Rotation paths and how fast each direction turns (degrees each step)
Each turn is a multiple of 5 degrees from 10 to 175, or 0.
Each row of a path follows its step; steps can be skipped.

step 1: [-0.87 -2.32 -0.97 -0.71 -2.57 -1.44  1.79 -2.14  0.79  0.52 -1.47 -0.26
  1.50 -1.59 -2.61 -1.46  1.55 -0.04 -2.09  3.26 -1.76  0.41  1.56 -0.01
 -1.14 -1.79  0.52 -0.48  1.42  0.25  0.78 -2.65  2.33  1.65 -0.10 -0.45
 -1.30 -0.85  2.07 -2.28  0.99  0.12 -0.19  0.56]
step 2: [-1.10  1.15  1.11 -0.19 -0.48 -0.56 -0.30 -3.11 -1.19  2.13 -1.36  0.35
  0.72  0.12  2.24 -0.94  0.75  1.13  0.17 -0.36 -1.91  1.20  1.95  1.92
 -0.18 -0.11 -1.25  0.28  3.12 -1.47 -1.45  1.28  0.32  3.04 -1.15  0.24
  2.54  1.63  1.54 -2.36  1.91 -2.38 -0.08 -1.31]
step 5: [-0.96  0.44  0.65 -1.52 -0.29  1.28  2.05  1.99  1.45 -1.17 -0.65 -0.66
  0.24  1.96  0.27  4.11  0.14  0.20  1.37 -1.29  0.69 -2.49 -0.80 -0.67
 -0.87  2.89  3.36  1.24  0.72 -1.51  0.87  2.06 -1.21 -0.40  1.01  2.43
  0.00  2.94  0.66  0.71 -1.00  0.74  0.13  0.22]
step 7: [-0.41  1.35  0.04  0.70  0.29 -1.92  0.01 -0.72  0.36  1.00 -0.67 -0.20
  0.99  2.23  2.39 -0.15  0.18 -1.03  0.22 -0.94 -0.59 -0.38 -0.19 -0.57
  0.08 -0.35 -2.15  0.10  0.96  1.18  0.78 -1.18  4.29 -3.14  2.97  2.20
 -3.14 -2.09  0.34 -1.16  0.25  0.19 -1.75  2.65]
step 8: [ 1.40 -1.52  2.81 -0.94  0.98 -1.31 -0.45  0.34  0.14  2.37 -0.97  0.62
  4.31 -1.38  0.20 -2.30  1.66  1.07  2.55 -0.90  0.37  0.46 -0.23 -0.63
 -0.32  0.63 -0.63 -1.76  1.28  0.66  2.37 -1.37  1.81  1.12  0.06  0.50
  0.65 -0.43 -3.13  0.44 -0.68 -2.34 -0.31  2.10]
step 15: [ 1.78 -2.56  2.94  1.35 -0.47 -0.02 -2.34 -1.29  1.97  1.40  2.26  3.02
  0.06  0.15 -0.72 -0.31  0.65 -0.98  0.16  1.55  0.70  1.58 -1.80 -1.41
 -1.26 -2.06 -0.35  2.33 -0.57  1.81 -1.81 -0.02  0.77 -0.76  3.39 -1.42
  2.18 -0.30 -0.31  0.45  0.60  0.69  1.05  0.20]
step 20: [-0.41 -0.54  0.41  0.03  1.08 -0.36  3.09  0.90  2.54  0.00 -2.09 -0.05
 -0.88  0.61 -0.11 -2.10 -0.58 -1.07 -0.35 -0.74 -1.47  1.85  0.04  2.62
 -1.27 -0.17 -0.84 -2.29  0.96  1.50  0.95  1.18 -1.21  0.47 -1.65 -3.10
  2.79 -0.39 -1.04  0.83 -2.24 -1.02 -0.81  3.67]
step 23: [ 0.13  1.17 -1.62  2.16  0.74  1.34 -2.46  1.25 -1.38  0.72  0.53  0.95
  0.98  0.30 -0.63  0.72 -1.47 -0.24  2.42 -0.32 -0.26  0.29 -2.05  0.73
  1.08  0.34 -0.97 -0.54 -4.11 -2.06 -1.26 -0.42 -0.97 -0.46  0.84  0.21
 -0.16  1.44 -1.21  0.93 -4.69  2.44 -0.22 -1.82]
step 26: [ 0.06  0.02 -2.03  0.50  1.35 -2.12 -1.26 -2.13  0.52  0.30  1.10 -2.05
 -0.10  1.42 -0.33 -2.74 -1.16 -3.05  0.25 -0.27  0.31 -0.01 -0.06 -2.16
  1.68  1.98  1.31  0.47 -0.57  1.49 -0.77 -2.62 -1.41  1.63 -1.31 -2.45
  0.43 -1.27 -1.48 -0.06  3.17 -0.41 -1.10  2.44]
step 32: [-0.27 -0.77  0.00  0.22 -0.43 -2.38 -1.37 -0.06  1.77  1.02  0.02  1.02
  0.09  3.27 -3.90  0.72  1.78 -1.61 -0.68 -1.91 -2.25  1.76  1.12 -0.07
 -1.09  0.51 -1.59  0.71 -0.91 -0.43 -2.09  2.06  0.03 -0.01 -1.41 -1.58
  0.63 -2.11 -0.35 -3.74 -1.57  0.18 -0.24  0.35]
Directions:
[ 0.42  0.46 -0.32  0.91 -0.75  0.32 -0.24  0.48 -0.72 -0.39  0.07  0.38
 -0.21 -0.50  0.15 -0.23  0.40  0.01 -0.09 -0.07 -0.52  0.42 -0.07 -0.23
  0.02  0.87  0.26  0.07  0.27  1.15  0.29 -0.35 -0.11  0.54  0.37 -0.69
 -0.41  0.37 -0.55 -0.59  0.79  0.60  0.78 -0.35] | 25
[-0.18  0.10 -0.18  0.87 -0.47 -0.73 -0.35  0.16 -0.26  1.02 -0.07  0.32
 -0.17  0.04 -0.11 -0.06 -0.27  0.35 -0.39  0.42  0.10  0.44 -0.06 -0.04
 -0.29  1.01 -0.69 -0.58 -0.34 -0.71 -0.02  0.50  0.61  0.30 -0.26  0.39
 -1.17  0.23  0.07  0.69  0.14 -0.95 -0.14 -0.29] | 70
[-0.09  0.04  0.26 -0.39 -0.15  0.34  0.10 -0.35  0.05 -0.32 -0.09 -0.15
  0.88  0.48 -0.74  0.50 -0.45  0.62  0.98 -0.26 -0.65  0.55 -0.28  0.09
  0.00 -0.24  0.23  0.27  0.04  0.36  0.90  0.53  1.02  0.10  0.12  0.81
 -0.28  0.30  0.53 -0.45  1.02 -0.56  0.39  0.13] | 10
[-0.41 -0.55 -0.30  0.29  0.11 -0.10 -0.68  0.60  0.45 -0.16  0.93  0.68
  0.08 -0.46  0.06  0.77  0.07 -0.75  0.66 -0.42 -0.53 -0.68  0.19 -0.45
  0.08  0.79 -0.19  0.92 -0.34 -0.47 -0.10 -0.09  0.43 -0.89  0.67  0.01
  0.25 -0.04 -0.40 -0.28 -0.13 -0.66  0.12  0.27] | 40
[-0.62 -0.11 -0.33  0.54  0.35  0.63  1.00  0.43  0.38 -0.47  0.31 -1.07
 -0.96 -0.74  0.44 -0.29 -0.73 -0.20 -0.02 -0.06  0.00 -0.22  0.15  0.22
  0.14  0.11  0.28  0.29  0.29  0.03 -0.36  0.92  0.51  0.52 -0.68 -0.37
  0.29  0.41  0.08  0.36  0.56 -0.64  0.21  0.23] | 45
[-0.55  0.09  0.16 -0.37 -0.74 -0.24  0.68  0.84  0.48  0.63  0.03  0.43
 -0.71  0.53 -0.07  0.56  0.61  0.01  1.13 -0.22 -0.52 -0.08  0.58  0.61
 -0.50 -0.16 -0.10 -0.29  0.59  0.85 -0.90  0.08 -0.03  0.59  0.29  0.34
 -0.17 -0.06  0.01  0.25 -0.24  0.23 -0.53 -0.10] | 25
[-0.33  0.28 -0.91  0.71 -0.12 -0.62  0.11  0.45  0.56 -0.11  0.40  0.20
  0.04  0.91 -1.20 -1.29  0.11  0.75  0.63  0.43  0.38 -0.05 -0.21  0.05
  0.61 -0.27 -0.16  0.44  0.23 -0.26  0.04  0.29 -0.28 -0.36  0.27 -0.50
  0.48 -0.25  0.08  0.30  0.06  0.28  0.54  0.02] | 125

step 4: [-1.40 -0.36 -0.80 -0.35 -0.13 -1.54 -0.47 -0.63 -1.07  3.14  2.24 -4.18
 -0.29  0.04  1.79  0.33  1.74  2.13  2.78 -2.77 -0.01  1.11 -2.60 -0.71
  1.82 -2.01 -0.26 -1.50 -1.03 -0.78 -1.73  0.69  1.47  0.42  1.66  1.62
  1.48  1.62 -1.57  0.23  0.43 -0.59 -0.62 -1.78]
step 7: [ 0.26 -1.37 -1.57  0.37 -1.95  0.37  1.12  1.31 -1.85  2.63  0.69 -0.53
  2.90 -0.20  0.79 -1.49  1.89 -0.47  1.14  1.66  0.34 -2.00  3.17  0.02
  1.57 -1.43 -2.85  0.13 -2.95 -0.87 -2.38 -1.10 -0.77  0.69  1.29  1.95
 -1.58  1.45 -2.91 -1.37  1.01 -1.16 -0.07  0.41]
step 14: [ 0.80  1.55  0.29  1.00 -2.23 -3.03 -0.28 -1.04 -1.53  0.52  1.84 -1.76
 -0.08 -0.36 -1.07 -1.46  1.57  0.91  2.26 -0.29 -1.54 -1.97 -0.26 -1.63
  1.86 -0.06 -1.47  0.50 -0.95  2.05  0.01 -2.15  1.38  2.60 -0.27 -0.59
  3.38  2.72 -0.48 -2.38  1.01  2.02  1.89  0.16]
step 15: [-1.02 -4.59 -0.43 -1.00 -3.96 -0.47  2.54  0.48  0.44  2.16  0.56 -3.19
 -0.18  0.82  1.28 -0.01  0.66 -0.13  1.13 -2.48  0.81  1.50 -1.17 -1.25
 -1.20 -1.74 -2.26 -0.99 -0.01  1.04  0.42  0.48  0.08  1.15  1.30  0.05
  1.76  0.92 -0.39  0.41  0.01  0.20 -0.81 -3.47]
step 17: [ 1.44  2.27  1.71  4.02 -1.56 -0.26 -2.57  1.56  0.07  3.30 -0.71  0.69
  2.02 -0.87 -0.94  1.36  1.64 -0.61  0.36 -0.93 -0.23 -0.39  0.93 -2.52
 -0.59 -2.02 -0.28 -0.33 -1.21  0.34 -2.93  1.31 -1.29  1.49  1.44 -0.26
  0.84  1.16 -1.75 -0.85  1.36 -0.43 -0.84 -2.83]
step 22: [ 0.63  0.27  0.06  0.79  0.55 -2.76 -1.57  1.92 -1.53  2.64  1.22  0.02
 -0.01  1.05  0.76  1.16  0.96 -2.94 -0.29  0.63  0.83 -1.81 -1.13 -2.62
  2.91 -1.83 -4.34  0.29 -0.16  1.12 -0.99  2.83 -0.74  0.41  1.44  0.27
  1.83 -0.92 -0.77  1.09 -0.90  0.56 -1.78 -1.76]
step 24: [ 0.77  0.60  2.18  0.13 -0.82 -1.64 -0.40  0.90  0.46 -0.99  3.75  0.74
  1.07  0.98  1.22  2.19  3.75 -0.32  0.82 -1.17 -0.65  2.38 -1.76 -1.15
  0.51  0.96  1.92 -1.34 -0.31  0.42 -0.81  0.05  1.29 -1.22  0.25  1.73
  4.26  3.12 -1.42 -2.02  0.27  0.20 -0.52 -0.23]
step 28: [ 0.67 -1.38 -0.10  1.44 -1.65 -1.02  0.10  3.23 -1.20 -0.01 -1.74  0.73
  2.30  0.53  0.33  2.28  0.61 -0.70 -0.88 -0.29 -1.32 -0.88  3.32 -2.63
 -0.54 -0.87 -1.74  0.17 -0.55  1.16 -0.16  1.76 -3.95  0.90  1.27 -1.65
  0.46  2.11 -0.14 -2.64  0.12 -1.57  1.08 -2.58]
step 29: [-0.67  1.59  1.04 -0.86 -0.43 -1.58  1.19  3.45 -2.19  0.14  2.79 -0.14
  1.19 -0.57  0.79  1.09  1.34  0.72  2.43 -0.97  0.66  0.87  0.68  0.33
  4.13  0.44 -0.05 -0.36 -1.34 -2.18 -0.05 -1.46 -0.66  1.20  3.35  1.01
  1.92  2.72 -0.44  0.47 -1.49 -2.31 -0.93  0.03]
step 33: [ 2.30 -2.46 -2.74  0.78 -0.45 -0.81 -2.06  3.60 -1.80 -0.54 -0.67  0.41
  0.88  0.94  1.73 -1.00  0.17 -1.50  0.08  0.71 -0.71  0.95 -0.19 -3.70
 -0.18 -2.75 -2.46  0.10 -0.27  1.31 -2.75  0.36  0.18  0.00  1.86 -0.30
  3.27 -0.88 -1.72 -0.52 -0.65  0.92  0.58 -0.94]
Directions:
[-0.16  0.25  0.15  0.89  0.21  0.29  0.29 -0.35  0.11  0.31  0.36  0.25
  1.43  0.07 -0.41  0.34 -0.27 -0.19 -0.81  0.13  0.39 -0.52 -0.54 -0.22
 -0.47 -0.08  0.85 -0.44  0.28 -0.19  0.84 -0.49 -0.07 -1.10  0.03 -0.24
  0.29  0.12 -0.28 -0.45  0.36  0.09  0.80 -0.32] | 100
[-0.11  0.97  0.74  0.09  0.05 -0.29 -0.64 -0.33 -0.01 -0.28  0.59 -0.31
  0.05 -0.33  0.26 -0.55 -0.06 -0.28 -0.24 -0.78 -0.10 -1.22 -0.05  0.60
  0.27 -0.16  0.56  0.41  0.28  0.21 -0.01  0.00 -0.01 -0.14 -0.29  0.76
  0.77  0.65  0.24  0.08 -1.07 -0.05 -0.83  0.36] | 140
[-0.74  0.22  0.20  0.31  0.14  0.40  0.26  0.26  0.59 -0.10 -0.54 -1.15
 -0.22 -0.35  0.12  0.26  0.49 -0.43 -0.05  0.18 -0.23 -0.12 -1.08  0.30
 -0.38  0.55 -0.73 -0.90  0.61  0.45  0.10 -1.27  0.11  0.57 -0.25  0.39
 -0.17  0.00  0.44  0.37  0.10 -0.19 -0.11 -0.34] | 70
[ 0.14  0.04 -0.68 -0.51 -0.39 -0.35 -0.08 -0.03  0.15 -0.36  0.64 -1.43
 -0.44  0.21 -0.04 -0.24 -0.88  0.53 -0.30 -0.02  0.11 -0.22 -0.46 -0.38
 -0.12 -0.53  0.62  0.45 -0.37  0.41  0.84  0.14  0.63  0.13 -0.41 -0.03
 -0.25  0.04  0.34 -0.02  1.24  0.14 -0.43 -0.49] | 65
[-0.74 -0.69 -0.18  0.29 -0.93 -0.45 -0.03 -0.11 -0.52  0.62 -0.11  0.28
 -0.44 -0.09 -0.07 -1.08 -0.74 -0.71  0.01  0.75 -0.39 -0.64 -0.31 -0.57
  0.23  0.59  0.09 -0.45 -0.14 -0.65  0.28 -0.03  0.33 -0.06  0.55  0.26
  0.39  0.09 -0.27  1.06  0.13 -0.08 -0.04  0.46] | 95
[ 0.38  0.49 -0.15 -0.31 -0.27  0.88  0.03  0.79 -0.99  0.36 -0.13 -0.21
 -0.68  0.22  0.20  0.20 -0.25  0.06  0.42 -0.06  0.41 -0.78 -0.34  1.18
 -0.17 -0.40 -1.01  0.09  0.33 -0.58  0.49  0.29  0.61 -0.32  0.38 -0.28
  0.52  0.36 -0.37 -0.35  0.10  0.06  0.71 -0.15] | 100

step 5: [ 2.21 -0.71  3.06 -0.77 -1.08 -2.38 -0.71  1.73 -2.86 -0.98  0.07 -0.95
 -0.48 -0.26 -1.19 -2.59 -1.05 -2.26 -0.42  0.47 -0.38 -3.15  1.45 -2.79
  1.50 -1.04  2.17 -0.12 -0.86  0.53  2.87  0.21 -0.97  1.40 -0.42  0.40
 -0.22  0.20 -1.16 -0.89 -0.92 -0.77  0.46 -0.21]
step 9: [ 0.08  1.54 -1.62  1.13  0.74  1.58 -1.11  2.21 -2.19 -1.00 -1.56  2.23
  0.50  1.10  0.07  0.91 -1.97 -0.04  1.43  4.46 -0.79  1.24  3.08 -1.20
  0.61 -1.18  0.39  0.04  0.83 -0.40 -1.58 -1.48  0.09  1.21 -1.78  0.00
 -1.21 -1.91  0.68  0.46  0.87 -1.13  2.31 -0.62]
step 13: [ 1.17 -1.55  2.23 -1.63  0.87  1.27 -0.69  0.79  0.22 -1.08  0.79  1.86
 -0.74  3.12  1.87  0.39  0.89 -0.93  0.27 -1.09  1.68 -1.70  1.82 -3.17
  0.73  0.31  0.47 -1.32  0.67  1.87  0.86 -0.80  0.10  0.92  0.62  2.24
 -2.20 -1.07 -1.84  1.26 -3.44  0.42 -1.15 -0.92]
step 15: [ 0.94 -0.48 -0.29  1.03 -0.39 -0.36 -3.36  1.50 -1.95 -1.10 -1.69  0.03
  0.00  1.34  2.40  1.20 -0.87 -2.19  3.82  1.63  1.78 -0.26  0.02  2.79
 -1.00  0.82 -1.65 -1.85 -0.26  0.27 -0.32 -1.01 -0.45  1.87 -2.07  0.40
 -0.33  0.53 -0.63 -0.77  2.00 -0.55  1.23 -1.95]
step 18: [ 0.86  0.56  2.09 -1.05 -0.06  2.52 -2.01 -0.96  0.33 -0.53 -1.10  1.42
  0.59  0.16  0.97 -0.81 -3.82 -1.85  1.60  2.55 -0.07  0.11  2.66 -2.39
 -0.27 -1.45 -0.35 -4.03  1.65 -0.99  1.71 -0.89 -0.31  0.22  0.47 -0.67
  0.15  0.28 -1.07 -1.13 -1.28  0.54 -1.07 -0.05]
step 19: [-0.09 -0.06  2.39 -1.53 -3.40  0.61 -0.72  2.09  2.49 -1.80  0.31  1.00
 -0.91  2.02  2.06 -0.98 -2.83 -0.11 -0.62 -1.53 -0.92  1.73  0.99  0.32
  0.74 -1.48  0.04  0.30  1.25  1.32  3.19 -1.31  2.59  0.64  0.33  1.74
 -0.33 -0.29 -0.45  0.24 -1.57  0.16  0.40 -1.84]
step 23: [ 0.00  2.21  0.61  1.60 -0.17 -0.67 -1.67  0.42 -0.84  2.66 -0.83  3.13
  0.31 -0.25 -0.40 -0.22 -2.19  1.39  2.32  1.35  0.13 -1.40 -0.70  0.04
 -1.55 -0.06  0.25 -3.12 -0.40  3.51  0.68 -2.05 -0.99  1.09  0.92 -0.87
 -0.48  1.69  0.89 -2.33 -0.51 -0.40 -0.37 -2.36]
step 25: [ 0.72 -0.59  2.19 -2.38 -2.99  1.02  0.58  1.51 -1.55 -1.04 -0.56 -1.82
 -0.35 -0.29 -1.56  0.84 -1.24 -1.39 -0.68 -0.79  1.76 -0.98  2.69 -0.28
  1.08  0.60  0.76 -0.21  1.81  2.82  1.57 -2.75  0.13 -0.23 -0.41  1.94
 -0.89 -1.50  3.43 -0.51 -0.53  1.28  0.06 -0.47]
step 26: [ 2.81  0.84 -0.43 -1.49 -1.55 -0.67 -1.44 -2.11 -0.02 -0.09 -0.24  0.07
  0.07  0.52  0.00  1.38 -2.37 -2.52  1.61  2.55  0.23 -1.95  0.57 -1.07
  2.53  0.56  1.35  1.53  0.36  4.05  1.44  0.06 -0.03  1.74  0.18 -0.06
  0.52 -0.70 -1.27 -1.88 -2.05  1.43 -0.61  0.95]
step 32: [ 1.40  0.06 -0.23 -1.90 -2.39 -1.16 -0.73 -1.54  1.47  3.90 -1.18  0.66
  0.35  0.25  1.39 -0.43 -2.23 -0.81  0.98 -0.45  1.30  1.76  1.64  1.51
 -0.64 -0.57  1.90 -0.87 -0.88  3.69 -0.10 -1.42  1.72  2.00  0.02 -0.58
 -0.43  0.44 -0.01  0.31 -1.79 -2.21 -0.68  1.60]
Directions:
[ 0.67  0.45  0.70  0.08 -0.28  0.62  0.19 -0.39 -0.16  0.26  0.25 -0.28
 -0.60 -0.31 -0.51 -1.17 -0.20 -0.74 -0.38 -0.60 -0.34 -0.18  0.60 -0.52
 -0.40 -0.76 -0.21 -0.34  0.25  0.10 -0.30  0.05  0.51  0.15  0.01  0.04
  0.97  0.44  0.96 -0.38 -0.25 -0.39 -0.66 -0.02] | 55
[-0.34 -0.96  0.13 -0.05 -0.20 -0.36 -0.64 -0.37 -0.13 -0.28  0.27  0.75
 -0.28 -0.05  0.43  0.31  0.84 -0.68  0.08  0.00  0.12  0.59  0.23 -0.48
 -0.42  0.93 -0.07 -0.71  0.13 -0.19 -0.55 -0.92 -0.04 -0.90 -0.56  0.16
  0.07  0.28  0.54 -0.13 -0.24 -0.17 -0.35  0.99] | 155
[ 0.06  0.56  0.65  0.14 -0.30  0.68 -0.50 -0.13  0.60 -0.14  0.58  0.23
  0.31 -0.17  0.43  0.62 -0.43  0.37  0.11 -0.11  0.05 -0.74 -0.18  0.92
  0.58  0.18 -0.96 -0.30  0.93  0.34  0.09 -0.55  0.28 -0.78 -0.08 -0.12
  0.01 -0.10 -0.07 -0.92  0.09  0.73 -0.65 -0.34] | 10
[ 0.22 -0.28 -0.02  0.28 -1.14 -0.74 -0.50 -0.18 -0.26 -0.40 -0.03 -0.41
  0.04 -0.64  0.04 -0.13  0.45 -0.58  0.08  0.19  0.34 -0.59  0.68  0.83
  1.01  0.12  0.12  0.90 -0.08  0.19  0.02  0.61 -0.18  0.13 -0.97  0.00
  0.58 -0.46  0.16  0.00  0.80 -0.52  0.00  0.13] | 70
[-0.73  0.05 -0.28 -0.13  0.04  0.37 -0.04  0.16  0.91 -0.03 -0.35 -0.96
 -0.35 -0.14  0.90  0.44  1.08 -0.26  0.42 -0.31  0.26  0.08  0.70 -0.59
  0.18 -0.85 -0.44 -0.14  0.92 -0.40  0.44  0.00 -0.50  0.45  0.23  0.25
 -0.36  0.55 -0.28  0.13  0.29 -0.55 -0.43 -0.23] | 125
[-0.20  0.36  0.69 -0.04  0.31 -0.08 -0.73 -1.66 -0.30  0.08 -0.57  0.38
 -0.37  0.08 -0.06  0.61  0.10 -0.03 -0.39  0.48  0.20  0.12 -0.27  0.57
  0.04 -0.43 -0.50  0.25  0.33 -0.31 -0.20  0.13 -0.67  1.05 -0.11 -0.11
 -0.10  0.31  0.63  0.18 -0.85  0.15  0.77 -0.08] | 130
[ 0.13  0.12 -1.06  1.22  1.00 -0.15 -0.50  0.45  0.02 -0.20 -0.38  0.30
 -0.18 -0.22 -0.23 -0.19  0.83 -0.27 -0.14  0.63 -0.50 -0.42 -0.38  0.44
  0.07  0.23 -0.08 -0.51  0.51 -0.09 -0.41  0.09  0.97  0.11  0.30  0.03
 -0.23  0.01  0.83 -0.18  0.34 -0.45  0.19 -0.84] | 55
[-0.02  0.83 -0.23 -0.12  0.24 -0.63 -0.33  0.57  0.13 -0.04 -0.02  0.21
  0.05 -0.92 -0.35  0.69 -0.36 -0.36  0.23 -0.25 -0.36 -0.14 -0.98 -0.53
 -0.67 -0.75  0.22  0.67  0.52  0.83 -0.19 -0.39 -0.51  0.17 -0.30 -0.23
 -0.20 -0.29  0.06 -0.75  0.15 -0.67  0.03  0.99] | 125
